Where one turn sends some rows of the set: a few examples, then the rows asked:
Lural: [-10.7  -2.8 -15.0  13.2  17.8  -0.5  -5.2  -9.3 -11.5  30.2 -16.6  10.5
  -1.1 -14.6  10.5   7.9 -10.8   4.5 -20.2   6.7  -0.7  -0.5   8.2 -26.3
  -1.2  -8.9   2.1]
gano: [-10.9 -17.8  -6.9   8.9  -0.3  22.6   6.3  -1.3  12.0  10.7   0.8   6.8
   3.0 -10.1  -8.0  14.3   3.7  -3.0   2.4  23.0 -22.5   0.8  -0.9  -1.1
  13.9   1.3   4.4]
Zus: [ -4.2 -22.0  -1.5  15.6   4.5  -4.4  -3.6  -5.3  -5.1  20.8 -10.5  -0.6
   5.3   6.1   4.7   4.6   5.9  17.4  -9.5  -5.3 -16.1  -0.4 -13.1  11.9
  -8.6   4.8  -8.6]
Gunaz: [ -0.1  10.0 -16.7  13.3  10.6   6.0 -13.6  -0.5  18.0  13.6  -6.0   9.2
 -16.3 -10.5   5.7  -7.0  22.1  -2.8 -10.0  -1.4 -11.5   4.7 -14.3   0.5
 -10.3  10.3   8.8]
Taduk: [-12.8  -9.1  -8.9  16.1  21.1   2.1  -2.8  -7.2 -12.0  26.5 -19.5  -7.3
   1.8  -5.1   2.0  -2.3  -8.6   5.6  10.6  -3.2  -9.3   7.0 -23.4  12.3
 -12.1  -5.3  -5.8]
rarud: [-18.1   8.0 -19.8  11.3  23.7   4.2   0.6   1.2 -10.2  34.5 -26.6  -4.6
  -8.0 -13.6  -2.3  -8.6 -11.7  -8.0  11.0  -1.6  -0.5   7.2 -14.0  -0.8
 -17.7  -9.3  -7.2]
nudom: [ -6.0  -4.6  -3.0  10.1  16.2   5.3  -3.8  -1.3  19.1  24.1 -19.3  15.3
 -18.0 -20.0 -14.8  -5.3  -3.6  -4.6   0.4 -13.8 -31.1   7.5   5.4 -11.7
   6.6  -5.2  -4.6]
keran: [-23.4  -1.7 -11.1  -0.5  14.6  11.2  -9.2  13.0   2.9  29.7 -32.0  -3.6
  -5.6 -14.6  -5.9   1.9  -2.3   2.7   1.5   7.3 -18.3  -1.1  -7.5  19.6
 -14.5  -8.5  17.3]
bopo: [  8.4  -3.5 -22.1  13.8   0.8  -6.6  10.3  11.5  -8.2  38.3   0.6   7.3
  -8.3  -8.1 -20.2   5.2  12.6 -11.4  -2.1   7.4  -4.3  -2.2  12.0 -11.4
   2.0  18.3 -17.8]
Mur: [-18.2  -9.9  -7.7   8.0  -8.4  13.4  13.5  15.6  -9.6  39.0 -10.0  -4.8
   7.3  -7.2  -5.8   0.5  -2.6  13.5   7.6  14.3 -16.6 -14.6   4.5  -4.1
  -5.3  -9.8 -18.1]
fila: [  1.2  -5.7 -21.6  10.7  14.9  -2.1 -18.5  18.6   5.6  10.2  -6.7   4.7
 -11.6   4.6   2.1  -8.5   8.5  -6.2  -1.5  -9.7   1.6  11.2   4.4  10.1
   4.3   2.3  -7.0]
surir: [  8.0   3.1 -10.9  20.7   4.4   7.1  10.3  20.7  13.4  16.8 -13.9  10.5
 -19.3 -18.4  -6.9   3.8   5.5  -5.3  -3.9  19.6  -9.3   2.3  23.6 -16.8
  -2.0   5.5  -6.1]
kapa: [-11.3   2.3 -25.0   3.9   6.5   7.3 -10.0   7.1 -13.2  32.1 -19.8   9.1
   5.4  -6.6   1.8  22.1   7.9  -5.2 -23.3   4.7   1.8  -0.4  -2.3 -19.2
  -9.1  14.4   3.0]
tam: [-16.9  -6.0 -14.5   6.1   4.5  -0.5  19.6  20.1 -15.6  25.9 -14.3  -6.2
  12.2   2.4  -5.7   5.4   3.1   2.8   6.6  27.0   0.1  -1.7  -1.0   5.9
 -13.2   1.8  -4.8]
fis: [  4.5  10.4 -17.7  13.1  11.3   5.1 -14.1  -7.5  12.4  19.0  -2.1  10.9
 -14.3 -12.3   8.5  -3.6  18.8  -5.0  -8.9  -4.8 -10.5   3.0 -11.8   2.4
 -11.9  10.5   8.5]
feg: [-17.3   3.7 -12.7   7.2  11.4  11.1  20.0  -3.5 -10.1  35.2 -24.8   7.6
  -0.7 -12.2 -17.2  -5.3   0.1  16.9  -4.6   4.3 -34.0  -7.6  10.6 -16.1
  -8.7   8.3  -6.5]
fafuf: [-16.8  -0.6  -5.0   5.9  17.0  12.9  -5.8   4.6   2.6   6.5  -6.1  12.5
   3.8   1.6 -24.6  11.7   4.4  -0.2  13.1   2.5 -15.3   7.7  10.8   0.9
  12.5  -1.5  14.5]
Dova: [ -9.2 -17.5 -11.1   5.1   3.5  22.0   4.5   0.8  11.4  10.0   3.1  12.0
  -0.9 -12.5  -6.7  16.0   1.7  -4.6   4.6  20.7 -20.7  -0.5  -5.2  -1.1
  13.4   3.0   6.4]
ran: [-23.8   2.9 -10.8   5.9  13.9   7.9  -6.3  10.7   4.2  30.3 -34.1  -1.7
  -1.6 -16.8  -6.3   0.9  -0.1  -0.6  -0.3   3.4 -18.8  -0.6 -11.7  15.7
 -19.6  -8.6  17.9]
vubo: [-11.1  -8.0  -1.9   9.1  -4.5  17.2   4.8   7.9   6.6  34.0  -6.7   3.6
  -5.0 -17.5 -11.8  -6.8  -3.5  11.2   8.7  -2.3 -28.2 -15.3   4.1  -5.3
   2.1 -13.2 -21.5]
sonu: [-11.8  -6.2 -15.2  11.7  20.0  -2.9  -1.7  -7.0 -14.4  30.8 -19.6   9.8
   2.4 -15.2  12.1   7.6  -8.4   8.6 -18.0   4.2  -1.2   5.6   4.4 -25.5
  -2.3  -9.4   4.0]
sozub: [  4.6  -9.0 -24.2  13.2  11.5  -9.1   3.3  15.4   8.7  23.6  -5.0   2.1
  -2.3  -0.3  -3.2  -0.3  -5.5   7.4   1.9   8.9  12.8  23.1   5.0   8.7
   0.6   0.9   2.5]
Riveb: [-14.9  -1.6 -15.7   9.7   4.5  14.8   4.9   1.0  10.7  26.9 -30.9  16.7
 -20.9 -12.9  11.8  -8.6  -1.5  -8.5  -8.8  17.5  -9.4   5.2 -13.5 -14.2
 -11.4  -7.7  -7.8]
guled: [  9.2   5.6 -13.1  19.3   2.0   0.9  11.7  17.8  14.7  19.4 -16.2  11.7
 -16.6 -21.3  -7.8   1.7   5.4  -7.6 -10.4  18.5 -13.7   5.9  19.7 -17.5
  -4.2   5.3  -6.0]
dom: [ -8.3  -4.2 -11.7   8.1   8.1   7.6 -20.2  14.6   7.1   8.8 -10.9   6.3
 -13.8  -1.0  -5.4 -10.1  19.2 -13.9   4.9 -14.2 -20.0  -2.3   1.0   7.0
   0.3   7.0 -14.0]
goli: [-21.5   4.3  -8.0   6.2   7.9  11.5  20.8   1.3  -3.9  36.5 -22.2   7.1
  -2.2 -17.0 -20.2  -8.7   3.0  18.2  -5.8   6.0 -32.6  -5.3  10.3 -14.7
  -7.3   4.4  -4.0]
zofen: [-15.0   0.2 -23.6   5.0   5.4  10.8 -14.5   3.9 -14.6  32.3 -24.4   8.9
   5.2  -5.1   2.7  17.9   2.6  -6.2 -22.4   1.8   0.3  -3.4  -0.4 -17.5
  -7.3  16.0   5.3]
kufu: [-14.6   4.9  -1.4   5.2  -0.5  18.1  -1.5   7.8   8.9  22.2 -16.4   5.8
  -5.3 -19.3 -12.3   5.6  16.8 -20.5   2.9   0.6 -31.4 -16.5 -12.2  -9.0
  -9.4   5.1  -4.0]
meka: [  4.0  -8.9 -26.0  12.0  12.9  -8.8 -10.0  18.3   5.8  17.5  -7.5   2.3
  -9.7   3.4   1.8  -2.8   0.1  -0.2  -1.3  -0.6   8.5  18.2   4.2  12.8
   3.2   0.2  -2.0]
Fibas: [-21.1  16.5 -26.0  -1.1  10.7  10.5  -3.0  14.6   2.4  38.3 -23.3  11.8
 -11.1 -19.2 -19.4 -11.0   5.1 -12.2  -2.4  -0.1  -1.9   3.1   7.2 -18.3
 -10.2  -2.7   5.3]
Bel: [  3.4  -2.3 -27.1   8.9  -3.3  -2.0  10.3  10.7  -2.7  45.3 -18.1  13.8
 -22.2 -12.6  -5.9  -1.7   3.4 -18.3  -2.7  15.2  -0.3   1.8  -1.1 -10.7
  -4.3  12.2 -14.5]
molip: [  8.3  -2.6 -18.1  14.7   3.2  -7.2   4.9   8.6  -6.9  32.0  10.3   0.6
   2.2  -7.4 -21.3   3.5  13.9   1.1  -2.4  -1.0  -7.1  -4.7  14.5 -10.7
   3.1  16.8 -15.8]
beko: [-20.7   0.0  -4.6   4.6  17.2  14.2  -3.6   4.3   0.0   7.5  -5.1  15.0
   1.2  -2.2 -22.7  15.0   1.3   0.1  17.5   4.7 -17.5   8.0  12.1  -3.0
   9.6   0.7  10.4]
dunur: [-11.0 -15.8  -3.8  16.9  15.0   0.8  -3.1  -8.4 -11.3  21.4 -15.7  -4.2
   5.7   1.7   3.4   0.4  -0.8  14.2   2.9  -5.0 -15.3   2.2 -20.7  15.3
  -8.5   0.5  -9.5]
rud: [  3.0  -5.4 -12.2  14.5   6.5  -6.2   3.1   9.9  -9.7  23.5   6.7  -6.7
  14.2  -6.4 -19.6   1.8  12.6  10.4  -6.6  -9.1  -8.8  -7.4  14.9 -10.6
  -2.8  12.3 -10.5]
muzed: [-17.1  -7.2 -11.9   9.5  -4.0   6.8  17.6  20.4 -17.0  32.1 -13.2  -8.6
  11.5  -3.9  -5.0   4.7  -1.9   8.6   7.8  21.5  -6.4  -9.6   3.9  -0.4
 -10.5  -4.3 -12.6]

Lural goes to Dova
feg goes to surir
Where do these go?
sozub goes to Zus
dunur goes to muzed
Gunaz goes to ran
nudom goes to Riveb
sonu goes to gano
dom goes to rarud
bopo goes to fila

Where one turn sends some rows of the set: a few examples, then the rows asked:
M: [ 12.3 -33.3   1.1   6.9  -0.9   8.1   7.2 -13.1 -14.0 -14.3  -6.3  -9.7
   1.2   0.3]
R: [ 22.9 -24.7 -23.2   7.3  -5.8   4.9  -1.9   2.9   7.2  -8.6  -2.8   0.7
 -14.7   1.1]
N: [ 33.4   7.6 -11.4  -2.4 -26.6  10.9  -1.4  -3.1  -8.7 -14.4  -4.8   4.3
   1.6   2.6]
A: [ 14.0 -19.8 -16.3  12.5 -26.5  17.2  -6.8  -1.3 -13.9 -27.7  -2.8  18.3
   3.7   0.9]
Y: [ 22.5 -23.1   2.5  -1.9 -27.1  -1.8  -0.6 -15.9  -1.3  -9.2   1.1  -6.3
 -13.5  16.9]
P: [ -1.8  -9.5  12.5   0.5 -11.6  -1.1   0.7 -20.3   2.0  -7.7  10.9   0.4
 -15.2  10.8]
K: [ -4.0  -7.0  15.1   2.0 -14.3   5.0  -4.5  -7.7 -24.9 -14.2  -7.7  17.7
   6.0  -8.7]
B: [  9.7  21.4  -1.0  -1.2 -11.3   9.4  -0.8  -7.8  -5.5 -13.0   4.0   9.7
   0.4  -1.9]
S: [  3.9  -2.3  -9.0   3.6 -20.9   8.9 -12.5  11.8  -2.8  -9.7  -3.2  28.9
  -7.8  -9.5]
C: [ 19.2  -6.5 -10.3   2.2  -8.4  11.9 -19.2 -24.9  -6.7 -12.6   8.1   9.8
   7.9   5.4]
L: [ 25.1  13.5   9.4   3.7  -2.1   0.7   0.5  -8.1 -13.0 -11.6  -2.5  18.7
  -9.0  -0.3]
G: [ -1.3 -21.4   8.7  -0.3  -3.1  13.7   6.5   5.1   3.0   0.0   2.6   0.3
  -2.8 -10.2]
J: [ 15.8  -1.5   3.4   5.1 -12.5  -1.9  11.7 -21.1   8.5 -10.9   2.1  10.3
 -12.1 -15.0]
H: [  0.8 -20.2  11.7   9.7  -7.5   2.2  -2.2   0.8  -0.5  -7.0 -12.1   0.2
  -6.7 -23.0]
X: [ 14.2 -13.8   8.0   1.8   5.1   6.4 -10.2   5.4   3.1 -19.9  -6.8  21.6
   0.5 -12.2]
E: [ 12.5 -22.3 -21.6   4.0  -7.3  10.0  -6.0   1.5 -22.1 -15.1  -3.3  23.3
  -0.5   7.6]
Z: [  1.9 -25.4 -19.7  11.4 -19.4   4.3   1.2  -3.6 -24.8  -2.8  -8.5   1.3
  -8.9  -1.4]
V: [ 14.0  -5.3  -3.8  -5.5 -19.1   5.9 -16.0  -0.2 -19.8 -10.3  -5.1  -1.1
  -2.3  24.6]
Q: [  8.9  -4.6   9.2  -1.3 -23.6  -3.4  14.7   8.1  -3.6  -8.3  -9.3  -1.3
 -18.6   3.0]
D: [  9.9 -15.3 -12.3  -6.6 -21.6 -12.2 -10.2 -17.7  -3.7  -2.7  -8.9  -8.6
 -10.1  10.4]

Y goes to E
J goes to M
Q goes to R
Where do these go?
A goes to L
P goes to Z

